Small tables with named rows and columns. After each table, cells are looked up by row and column.

sigim =
|  | vori | rav | gik |
|---|---|---|---|
| zozot | 0.1 | -0.6 | 0.1 |
| ner | 0.0 | 0.3 | -0.3 |
| lidulob | 0.0 | -0.2 | 0.8 |
| vigukaz | 0.1 | -0.4 | -0.3 |

What is the rav of vigukaz in sigim?
-0.4
What is the vori of lidulob in sigim?
0.0
What is the gik of zozot in sigim?
0.1
What is the vori of ner in sigim?
0.0
What is the gik of ner in sigim?
-0.3
What is the vori of zozot in sigim?
0.1
What is the rav of lidulob in sigim?
-0.2
What is the gik of vigukaz in sigim?
-0.3
What is the gik of lidulob in sigim?
0.8
What is the vori of vigukaz in sigim?
0.1
What is the rav of zozot in sigim?
-0.6
What is the rav of ner in sigim?
0.3

miz:
        suzup  lumevut  pufup    kod    dob
lasasi  6.358    4.402  3.828  6.190  5.820
resu    8.572    2.220  2.565  8.485  6.442
sarigu  5.022    4.595  5.111  5.065  4.774
nimivi  8.216    3.675  2.074  7.828  7.101
bov     6.475    3.101  4.330  6.623  5.149
gumo    0.906    4.080  8.707  1.607  1.319
fifora  2.760    4.265  7.158  3.170  2.838

nimivi, kod: 7.828
bov, suzup: 6.475
resu, kod: 8.485
lasasi, pufup: 3.828
fifora, dob: 2.838
sarigu, lumevut: 4.595
resu, suzup: 8.572
lasasi, suzup: 6.358
gumo, kod: 1.607
resu, lumevut: 2.220
nimivi, lumevut: 3.675
fifora, lumevut: 4.265
fifora, kod: 3.170
bov, kod: 6.623
lasasi, dob: 5.820
bov, dob: 5.149
resu, pufup: 2.565
bov, pufup: 4.330

fiba:
,vup,foz,vuvilo,tivog
rilo,-621,-646,-268,674
reb,405,746,-379,-414
gisa,349,619,-512,-383
kaz,-550,-678,-74,623
fefigod,501,268,476,-336
rasas,411,-304,750,-208
tapusa,536,484,409,-480
lag,209,630,-533,-233
tiva,404,112,563,-322
pomolit,530,181,577,-393
sepu,-153,305,-739,131
kemiron,-425,-87,-355,421
ledurik,557,581,-35,-499
tep,-460,-555,105,720

lag, foz -> 630
fefigod, vup -> 501
tiva, foz -> 112
sepu, foz -> 305
kaz, vup -> -550
rasas, tivog -> -208
sepu, vup -> -153
rasas, vuvilo -> 750
tiva, vup -> 404

sur:
|  | fefes | napavav | kuzo | bir | kot | rim | mefota | ruv | riva |
|---|---|---|---|---|---|---|---|---|---|
| foz | 85 | 57 | 62 | 69 | 42 | 98 | 63 | 98 | 41 |
| retoba | 37 | 71 | 35 | 65 | 67 | 35 | 69 | 27 | 71 |
| kadalog | 74 | 52 | 61 | 69 | 51 | 82 | 59 | 88 | 53 |
| bobes | 49 | 69 | 50 | 57 | 62 | 49 | 65 | 40 | 60 |
| zotegi | 63 | 55 | 61 | 62 | 58 | 64 | 57 | 67 | 60 |
| tadev | 51 | 68 | 52 | 57 | 61 | 51 | 64 | 43 | 59 |
| fif | 69 | 52 | 61 | 67 | 54 | 73 | 57 | 80 | 58 |
| rukefel | 51 | 68 | 52 | 57 | 61 | 51 | 64 | 44 | 59 |
| dos | 48 | 70 | 48 | 58 | 62 | 46 | 66 | 38 | 61 |
| zukegop | 52 | 67 | 53 | 57 | 61 | 51 | 64 | 44 | 59 |
| rulofoz | 72 | 52 | 61 | 68 | 53 | 77 | 58 | 84 | 56 |
| nazo | 47 | 70 | 47 | 58 | 62 | 45 | 66 | 37 | 62 |
| lev | 27 | 68 | 23 | 75 | 73 | 21 | 69 | 20 | 85 |
| tamovo | 24 | 67 | 19 | 77 | 75 | 18 | 69 | 19 | 88 |

riva of rulofoz: 56
kot of rulofoz: 53
fefes of nazo: 47
fefes of rulofoz: 72
ruv of dos: 38
bir of zotegi: 62
kuzo of dos: 48
kuzo of fif: 61
rim of kadalog: 82
rim of zotegi: 64
riva of lev: 85
bir of lev: 75
kot of nazo: 62
kuzo of retoba: 35
fefes of bobes: 49
Which row has the largest ruv? foz

gemi:
,lato,dar,pimo,davadu,lonubi,rof,donora,fitiz
pozozop,3.910,7.543,0.795,4.120,2.325,2.554,5.493,5.286
lon,4.386,2.708,8.727,5.261,6.119,6.279,5.376,5.583
duzot,5.288,1.784,5.091,7.275,5.749,5.651,5.232,2.015
mudoz,4.500,3.208,8.266,3.559,5.951,5.774,3.803,5.730

duzot, donora => 5.232
duzot, davadu => 7.275
mudoz, lonubi => 5.951
duzot, lato => 5.288
lon, donora => 5.376
pozozop, lato => 3.910
duzot, pimo => 5.091
pozozop, rof => 2.554
duzot, fitiz => 2.015
duzot, rof => 5.651
pozozop, donora => 5.493
mudoz, lato => 4.500
lon, fitiz => 5.583
mudoz, rof => 5.774

tenitu:
	monege	bibi	zus	fosen	vukid	fep	gar	kavip	notad	tas
zur	-3.20	-3.03	0.25	-0.22	-0.12	1.41	2.51	1.07	5.13	-3.36
dapu	-0.24	-4.02	-1.82	1.38	-0.05	0.97	2.41	-1.09	-1.13	-0.76
mume	-0.55	-3.96	1.19	3.17	-0.88	2.51	0.21	0.04	2.62	-0.91
rumedon	-2.52	-1.68	-0.21	-4.84	2.64	-2.27	0.26	-0.09	4.35	-6.21
vuz	-0.18	-5.60	-0.50	4.82	-2.19	2.74	2.12	0.83	-2.28	1.38
mun	0.51	-3.75	-0.27	2.47	0.89	1.88	1.96	-0.28	-2.16	0.34
mer	-4.04	-3.57	-0.17	-1.30	0.19	0.68	4.17	3.31	1.71	-3.01
sal	-0.75	-3.20	-1.47	-2.06	0.75	-1.69	0.06	-1.42	1.08	-3.92
fak	-2.68	-5.67	-0.06	3.88	-3.63	2.85	2.79	2.37	1.54	-0.26

tas of mer: -3.01
notad of dapu: -1.13
notad of zur: 5.13
fep of zur: 1.41
kavip of dapu: -1.09
gar of fak: 2.79
monege of dapu: -0.24
kavip of zur: 1.07
vukid of mume: -0.88
tas of rumedon: -6.21
fosen of sal: -2.06
kavip of fak: 2.37
gar of zur: 2.51
vukid of sal: 0.75
zus of sal: -1.47
tas of vuz: 1.38
tas of fak: -0.26

